128 stands for zero in the data rows.
Some points, one per row:
[ 98 146 182 169  98 137 162 124 123 135 107 146 137 124 122 144]
[130  95 125 116 114 132 113 133 153  84 134 124 111 146 136 100]
[127 140  88 123 124 141 203 165 106 119 170 149 178 128 115 179]
[ 91 149 120 115 157  85 105 113  97 204 116 116 109  99 133 164]
[ 93 163 150  52 103  88 111 146 139  89 148 147 141 163 108 154]
[114 128  92 250 123 173 189  93 186 177 138 154  62  81 147 141]
[107 115  92 120 132  92  40 120 115  56 121 122 107 132 105 144]
[150 125 189 199 133 119 129  96 116 219  65 136 112  92 111 151]
[168  79  93 195 152 195 157 115 137 170 131 124 115  50 173  98]
[ 98 144 105  72 141 144 155 161 130 119 168 145 154 106 157 120]
[166  95  96 163 135 159 150 132 134 125 137 130 141  94 166 125]
[118 135 139 131 131  94 128 101 148 174 109 132 102 129 116 145]
[165  91 138 113 124 126 105 101 187 122 119 118  94 149 138  95]
[  0 204 123 182  94 136 220 136  93 150 167 164  77 141  71 179]
[166 126 126 107 112  92  93 127 138  79 131 139 148 153 108 170]
[ 23 184 125 159 101 127 191 138  98 147 157 147  96 133  84 165]
[113 108  93 183 117 100  79  69 183 129 112 149  36  88 122 148]
[164 110 160 170 153 180 122 139  77 162  74 103 160 116 136  80]
[ 84 174 173  88 108 102 130 116 196 119 159 185 110 142 131 149]
[102 119 136 163  89 120  91  82 213 100 132 151  20 129 105 108]
[159 156 164 183 110 117  80  83 144 144 101 159  98 136  91 173]
[151 112 122  79 151 114 104 140 129 157  99 129 161 126 161 124]
[138 135 162 255 102 182 204 114 102 170  96 153 150 102  93 179]
[206 116 107 161 124 163 145 117 144 116 142 125 138 119 118 128]
[163 106  97 129 124 171 125 137 137  75 143 119 150 118 150 104]
[151  93 110 157 146 155 149 122 127 151 124 121 112  84 151 104]
[182  81 176   0 149  67   0 135 128  67  97 100 187 175 152  87]
[161 120  92 165 124 187 178 144 129  97 176 128 135  97 154 114]
[119 136 146 149 118  84  71  88 196 129 120 149  76 137 135 151]
[172 128 145 112 138 142 104 113 152 122 102 123 145 140 147  99]
[126 132 146 157 139 119 114  91 150 203  78 126  90  91 133 121]
[ 78 163 185 150 114 114 124 107  94 174  91 142 108 125  77 152]
[123 141 137   8 163  31  83 141  93 156 132 104 176 160 127 159]
[ 90 124  98  78 151 123 110 162  49 121 137  97 186 123 127 132]
[194 104 134  89 149 151 118 140 130 123 137 114 176 127 150 104]
40 more points follow, each with its number after it:
[160 150 160 199 116 123  89  87 158 141  96 159 102 141  94 170] 0
[216  86 136 223 107 164 161 111 206 127 120 150 120 107 153 137] 1
[ 40 197 162  90 125  79 145 129 121 169 135 143 106 152 109 143] 2
[107 101  82  80 112 132 136 143 179  56 181 130  99 148 141  89] 3
[115 127 122   0 139  58  72 151 139  98 172 129 149 146 168 125] 4
[139 120 156 144 138 167 123 129 105 140  98 114 160 132 129  96] 5
[ 88 174 138  80 137  96 135 131 135 164 142 131 108 180 107 119] 6
[ 70 157  98 175  94 133 157 137 145  90 136 147  76 160  90 126] 7
[ 43 102  91 103 179 109 115 159   0 175  84  57 141 116 125 116] 8
[ 85 116 100 107 132 122 155 159  84 123 147 100 121 137 110 117] 9
[ 96 136 123 128 116 128 131 138 109 103 144 142 124 106 125 142] 10
[100 155 107  71 162 116 173 150  91 168 166 129 171 118 148 138] 11
[117 117  95 239 109 162 184 123 137 110 143 130 108 120 113 138] 12
[198 124 134 152 130 140 121 122 111 133 132 133 142  94 127 144] 13
[153 114  78  72 175 129 148 173  82 138 145  89 203 123 168 118] 14
[ 78 157 130  69 161 100 147 143 105 201 137 123 135 117 159 128] 15
[108 152 150 155 138 115 117  90 136 218  82 112  97  83 131 136] 16
[161 145 138 216 115 151 136 101 120 142 115 150 124  83 105 173] 17
[152  96 126 133 127 118 134 141 112 121 110 113 152 144 118 135] 18
[156 113 156 141 141 197 188 173  58 139 104 111 203 115 150  94] 19
[174  71  99 128 135 148  94 119 148  99 148 112  94  92 152  92] 20
[152  99 112 171 147 126 140 121 117 184 114 113 132  76 141 157] 21
[ 90 122  73 136 116 154 122 141 145  72 162 128  94 142 122 100] 22
[ 59 161  69 102 134 161 184 156  90 113 167 101 128 133 127  96] 23
[177  81 117 229 107 208 174 131 142 107  95 124 128 108 126 103] 24
[ 74 137  77 122 106 135 105 135 138  47 164 123  73 142 111  97] 25
[140 124 150  50 127  84  73 148  87  85 122  99 168 168 110 127] 26
[116 107 135 179 120 116 103  95 125 150  75 114  80 127 104 142] 27
[183  73  75  75 152 167 156 181 112  68 151  98 192 130 164  85] 28
[ 67 149 127 229 119 105 145 102  66 183  82 119  73 117  68 169] 29
[135 117  93 185 124 139 138 112 142 121 133 105  81 133 111 121] 30
[108 138  98 100 138  74 124 137 120 137 162 121 129 136 126 157] 31
[ 76 137  82 123 111 135 103 132 143  62 170 119  84 142 116 102] 32
[126 158 200 106 109 124 136 124 136 139 102 143 143 166 109 125] 33
[115 135 145 129 134  85 130  96 151 186 101 133  94 128 116 146] 34
[108 142 110 156 143 128 142 119 121 163 122 138 112 123 122 145] 35
[250  52  94 178 141 231 184 143 136 108 132 106 188  95 179  89] 36
[164 109  99 161 126 147 131 112 164 102 141 118 124 104 142 135] 37
[152 131 173 183 131 118 132 105 127 198  80 130 115 103 116 147] 38
[149 131 152 185 110 168 207 128 162 169 121 159 140  99 123 140] 39
Which of these numbered points is nearest to each point below by angle, seen from the average point of the first points? Its number follows each.
[180 116 129 149 126 132 111 105 170 128 128 147 119 108 134 145] > 1
[138 147 191 114 110 127 133 121 137 137 100 145 137 162 107 122] > 33
[161 145 149 183 113 125  89  93 153 135 103 153 103 131  94 161] > 0
[178  72  70  79 150 168 150 179 117  67 162  98 199 140 172  98] > 28
[ 75 130 108  57 159  98 126 157  83 154 142  98 144 137 148 111] > 15
[ 80 144 129 120 113 116 130 141 107 103 147 149 121 109 129 147] > 10
[142 123 157 134 141 176 181 161  82 154 117 110 190 120 150 103] > 19
[113 109  92  40 170 110 116 177  61 111 134  95 176 142 149 104] > 14
[104 138 110 160  99 137 146 124 133 102 134 139  90 150 103 131] > 7
[179  88  94 140 137 161 145 138 123 114 129 118 165  96 157 124] > 36
[160 134 129  92 109  74  79 117 138  83 127 139 159 169 102 179] > 26
[172  96  62 233 125 193 128 115 148  85 124 122 109  81 146 130] > 37
[128 101  83  68 160 129 118 168  73 110 135  83 166 130 151  98] > 14
[148  99 109 157 147 116 138 125 126 173 118 111 132  90 143 151] > 21
[144 112 120 152 143 122 126 123 122 167 118 113 130  94 139 146] > 21
[163 136 193 221 133 124 142  91 117 243  49 137 101  78 115 155] > 38
[175 117 146 201  64 170 147 114 225  40 161 204 114 120 124 155] > 1
[165 111  93 117 133 160 136 148 121  78 150 128 166 117 150 127] > 28
[119 112 105 170 125 105  84  77 173 145 115 137  57  97 134 139] > 27
[181  90  79 120 131 182 124 147 125  56 139 110 160 117 153  94] > 28
[ 10 218 190  81 118  70 154 125 128 192 137 153  88 160 103 144] > 2
[124 123  80 194 123 145 136 108 152 127 134 106  72 134 114 117] > 30
[135  60  50 145 134 162 164 163  96  65 161  94 133 104 143 102] > 28
[108 100  72  64 106 131 124 137 203  36 206 129  88 154 145  77] > 3
[185  68 118 246 109 215 185 130 138 100  89 120 128 107 130  95] > 24
[148 118 141 165 143 166 121 130  97 145  91 105 142 125 124  98] > 5
[107 143 147 143 135 114 118  97 136 208  82 114  92  91 136 130] > 16
[148 129 159 200 107 172 211 123 163 174 122 164 135  99 120 139] > 39
[160 139 136  90 110  75  73 120 135  80 146 136 159 171 104 188] > 26
[198 138 139 163 145 141 104 113 124 161 143 138 145  93 139 142] > 13
[104 150 121 122 151 103 112 113 114 180 116 121 122 108 128 152] > 15
[131 100 109 115 158 127 115 128 113 162 118 100 106 106 151  95] > 8
[ 94 161 114 151 134 117 147 109 139 172 144 138  95 106 118 146] > 35
[171 149 167 192 118 117  81  81 156 141  88 159  95 136  91 160] > 0
[120 156 110 194 110 147 163 107 147 138 126 139 113 136 111 151] > 12
[184  62  99 121 129 139  85 119 155  85 157 109  87  87 159  85] > 20
[169  65 114  87 137 124  90 125 166 111 142  98  92 111 165  73] > 20
[105 108  88  66 112 128 131 142 175  53 184 126 100 154 143  92] > 3
[  0 223 180  79 119  68 152 123 133 184 135 159  94 166 106 139] > 2
[119 159 107 207 109 147 169 106 142 136 121 138 108 132 102 156] > 12
[136  79 117  97 109 140  96 131 176  61 132 128  96 156 140  83] > 3
[108 139 162 137 152 102 135 111 149 212 110 126  80 118 166 105] > 16
[163 109 143 180 129 138 128 117 143 143 106 151 138 108 135 152] > 1
[120 115 116  53 157 103 102 156  74 109 122  94 184 150 132 119] > 26
[145 105 102 121 136 146 148 149  89 122 141 110 168 110 139 139] > 14
[164 150 166  69 122  92  44 118 140  89 107 159 156 144 125 151] > 26
